W =
array([[138, 115, 127, 134, 121, 130, 127, 121, 126, 131, 138, 118, 122,
        124, 120],
       [126, 150, 127, 124, 132, 126, 139, 129, 134, 128, 128, 128, 127,
        134, 132],
       [132, 119, 136, 114, 125, 126, 121, 120, 125, 122, 135, 139, 127,
        131, 126],
       [128, 131, 123, 141, 123, 127, 136, 123, 118, 129, 136, 117, 132,
        118, 127],
       [124, 142, 133, 113, 132, 125, 131, 126, 130, 123, 128, 139, 128,
        135, 131],
       [130, 132, 129, 115, 127, 131, 130, 122, 135, 130, 129, 126, 111,
        132, 118],
       [133, 121, 135, 112, 125, 129, 123, 120, 130, 125, 134, 134, 119,
        133, 121],
       [130, 143, 129, 117, 128, 128, 137, 123, 134, 129, 133, 127, 117,
        134, 123],
       [129, 131, 135, 109, 129, 127, 126, 123, 132, 124, 130, 138, 121,
        136, 125],
       [124, 133, 133, 120, 126, 122, 130, 120, 115, 120, 137, 137, 136,
        125, 132],
       [133, 143, 132, 123, 133, 126, 135, 131, 138, 127, 130, 132, 131,
        140, 136]])
W[0, 0]	138
W[10, 0]	133
W[3, 10]	136
W[8]	[129, 131, 135, 109, 129, 127, 126, 123, 132, 124, 130, 138, 121, 136, 125]
W[10, 7]	131
W[1]	[126, 150, 127, 124, 132, 126, 139, 129, 134, 128, 128, 128, 127, 134, 132]
W[9]	[124, 133, 133, 120, 126, 122, 130, 120, 115, 120, 137, 137, 136, 125, 132]
W[0, 5]	130
W[7]	[130, 143, 129, 117, 128, 128, 137, 123, 134, 129, 133, 127, 117, 134, 123]
W[4, 13]	135
W[3, 7]	123
W[2]	[132, 119, 136, 114, 125, 126, 121, 120, 125, 122, 135, 139, 127, 131, 126]
W[6, 8]	130
W[:, 13]	[124, 134, 131, 118, 135, 132, 133, 134, 136, 125, 140]
W[9, 8]	115
W[2, 12]	127
W[:, 3]	[134, 124, 114, 141, 113, 115, 112, 117, 109, 120, 123]
W[2, 9]	122
W[10, 3]	123
W[9, 11]	137
W[:, 0]	[138, 126, 132, 128, 124, 130, 133, 130, 129, 124, 133]
W[5, 5]	131
W[0, 8]	126
W[10, 4]	133
W[10]	[133, 143, 132, 123, 133, 126, 135, 131, 138, 127, 130, 132, 131, 140, 136]
W[9, 3]	120
W[2, 13]	131
W[10, 11]	132
W[1, 5]	126
W[2, 8]	125
W[1, 3]	124
W[7, 11]	127
W[:, 6]	[127, 139, 121, 136, 131, 130, 123, 137, 126, 130, 135]
W[6]	[133, 121, 135, 112, 125, 129, 123, 120, 130, 125, 134, 134, 119, 133, 121]
W[0, 1]	115
W[7, 5]	128
W[7, 6]	137

A =
[[126 129 131 130 129 129 150 144 138 133 129 125]
 [126 122 131 128 129 148 151 133 127 135 129 123]]
A[0][0] = 126
A[1][1] = 122
A[1][6] = 151
A[0][1] = 129
A[1][8] = 127
A[1] = [126, 122, 131, 128, 129, 148, 151, 133, 127, 135, 129, 123]
A[1][0] = 126
A[1][7] = 133
A[:, 6] = [150, 151]
A[1][5] = 148

X =
[[111, 108, 145, 138, 106, 115, 135],
 [154, 151, 121, 125, 140, 119, 115],
 [145, 101, 149, 118, 156, 108, 115],
 [130, 127, 126, 151, 142, 126, 144],
 [131, 152, 135, 148, 123, 119, 124],
 [102, 106, 154, 148, 133, 140, 113]]
X[0, -7] => 111
X[1, -1] => 115
X[-4, 5] => 108
X[:, 5] => [115, 119, 108, 126, 119, 140]
X[4, -3] => 123
X[2, 3] => 118
X[1] => [154, 151, 121, 125, 140, 119, 115]
X[5] => [102, 106, 154, 148, 133, 140, 113]
X[-3, -1] => 144
X[-1, -4] => 148
X[0] => [111, 108, 145, 138, 106, 115, 135]
X[5, -5] => 154
X[-4, 1] => 101
X[2, 4] => 156
X[-3, 1] => 127
X[:, 4] => [106, 140, 156, 142, 123, 133]
X[5, -1] => 113
X[:, 2] => [145, 121, 149, 126, 135, 154]
X[1, 0] => 154
X[-2, -1] => 124

M =
129,136,139,128,129,122
125,134,149,107,117,136
130,137,135,128,125,123
130,136,135,128,126,122
127,126,131,133,118,122
128,140,135,128,123,124
127,134,139,125,128,125
129,139,136,128,121,125
132,119,134,132,115,125
M[0, 0] = 129
M[2, 3] = 128
M[6, 3] = 125
M[8, 0] = 132
M[6, 0] = 127
M[:, 3] = [128, 107, 128, 128, 133, 128, 125, 128, 132]
M[3, 4] = 126
M[6, 4] = 128
M[2, 1] = 137
M[0, 4] = 129
M[1, 3] = 107
M[4] = [127, 126, 131, 133, 118, 122]
M[3, 3] = 128
M[3, 2] = 135
M[4, 4] = 118
M[5, 3] = 128
M[0] = [129, 136, 139, 128, 129, 122]
